Here are some points:
[-1.65  1.95 -0.45 -0.58  1.94  1.72 -0.21 -0.10]
[-0.57  1.43 -0.36  0.24  2.20  1.21 -0.92  1.42]
[ 2.26 -0.75  3.12 -0.42 -0.29 -0.47  2.49 -1.07]
[-0.67 -0.26 -0.50  0.11  0.43 -0.01 -0.09  0.98]
[-1.65 -0.53 -0.71 -0.63 -0.42 -0.67 -0.05 -0.06]
[-0.67 -0.48 -1.18 -0.20 -1.13 -0.12 -0.02  2.85]
[-0.28  0.82 -0.10 -0.28  1.86  0.35 -0.17  0.64]
[-0.46 -0.21 -0.50 -0.33  0.40 -0.20  0.40  0.14]
[-0.28  0.39 -0.66 -0.20  2.23  1.21 -0.58  0.21]
[-0.20  2.29 -0.90 -0.28  1.05  2.95 -0.43 -1.89]
[ 1.74  0.01  0.34 -0.33 -0.57 -0.08  0.55  0.66]
[ 2.20 -0.30  0.83 -0.20 -0.73 -0.98  1.53  0.18]
[-0.08 -0.64 -0.50 -0.63 -0.01 -0.04 -0.63 -0.06]
[ 0.82 -0.69  0.31 -0.42 -0.16 -0.85  0.42 -0.03]
[-0.37 -0.13 -0.31 -0.37 -0.68 -0.28 -0.58  0.33]
[ 1.06 -0.17 -0.31 -0.87 -0.79 -0.91  0.09 -0.30]
[ 2.41 -0.43  2.98 -0.07 -0.52 -0.67  2.78 -0.06]
[ 1.47 -0.58  0.53 -0.94 -0.57 -0.62  1.49  1.21]
10 more points follow, each with its number after it:
[ 0.46 -1.14  0.18 -0.24 -0.73 -0.20  0.19 -1.38] 0
[-0.67  0.05 -0.22  0.48  0.23 -0.57 -0.86 -1.30] 1
[-0.37 -0.48 -0.50 -0.75 -0.92 -0.67 -0.02  0.14] 2
[-0.12 -0.21  0.01 -0.11 -0.33 -0.52  0.55  0.52] 3
[-0.98 -0.75 -0.83 -0.63 -0.52 -0.79 -1.06  1.66] 4
[ 0.32 -0.26 -1.18 -0.63 -1.05 -0.98 -0.63 -0.10] 5
[ 0.82 -1.00 -0.27 -0.11 -0.98 -0.42 -0.92 -0.39] 6
[ 0.62 -0.81  0.50 -0.75 -1.55 -0.57 -0.34  0.47] 7
[-0.28  1.76 -0.40  0.11  1.60  1.59 -0.09 -0.39] 8
[ 0.26 -1.14 -0.31 -1.15 -1.45 -0.62 -0.21 -1.22] 9
Which of these numbered points is nearest to each point below by angle, seen from the average point of the first points? Its number follows each.
[-0.46 -0.75 -0.22 -0.52 -0.68 -0.91  0.02  0.21] > 2
[ 0.76 -0.58 -0.55 -0.20 -0.62 -0.16 -0.43 -0.49] > 6
[ 0.54 -0.43 -0.14  0.11 -0.47 -0.73 -0.48  0.47] > 6
[-0.57 -0.34 -0.83 -0.33 -0.29  0.17 -0.86  1.09] > 4
[ 1.34 -0.93  3.05 -0.28 -0.73 -0.79  2.68 -1.30] > 0
[-0.12 -0.58 -0.50 -0.52 -0.24 -0.24 -0.21 -0.70] > 9
[ 0.17 -0.43 -0.18  1.82 -1.13  0.20 -0.38  0.18] > 6
Here are 10 other points, each followed by its number:
[-0.28  0.47 -0.06  0.11  1.77  0.92 -0.43  0.18] 0
[-0.91 -0.64 -0.50 -0.42 -0.68 -0.33 -0.63 -0.30] 1
[ 2.92 -0.64  1.61  0.04 -0.73 -0.47  2.97 -1.14] 2
[-0.91  0.87 -0.06 -0.37  2.20  0.82 -0.25  0.01] 3
[-0.91 -0.30 -0.55 -0.28 -0.62 -1.65 -0.43 -0.54] 4
[ 0.46 -0.93  1.16 -0.33 -0.73 -0.85  0.53 -0.22] 5
[ 0.76 -1.07  2.35 -0.11 -1.13 -0.91  1.36 -0.44] 6
[-0.79  0.98 -0.55  0.04  1.98  0.59 -0.21  0.44] 7
[-0.04 -0.30 -0.27  0.00 -0.47 -0.37  0.06  0.04] 8
[-0.51  0.82 -0.40  0.24  2.05  0.29 -0.13  0.94] 9
The same question for these:
[ 1.96 -0.48  1.85 -0.42 -0.57 -0.57  2.99 -1.89] > 2
[ 1.50 -0.02  0.05  0.24 -0.08 -0.52  0.31  0.04] > 2
[ 0.64 -0.81  0.18 -0.58 -0.98 -0.37 -0.13  0.30] > 5
[-0.28 -0.34 -0.27  0.00 -0.01 -0.52 -0.43 -0.75] > 4
[-0.91 -0.75 -0.36  3.15 -0.98 -0.57 -0.58  1.21] > 8
[ 2.34 -0.69  2.92 -0.37 -0.16 -0.28  2.68 -0.18] > 2
[-0.24 -0.53  0.21 -0.75 -0.52 -0.57  0.45  0.24] > 5
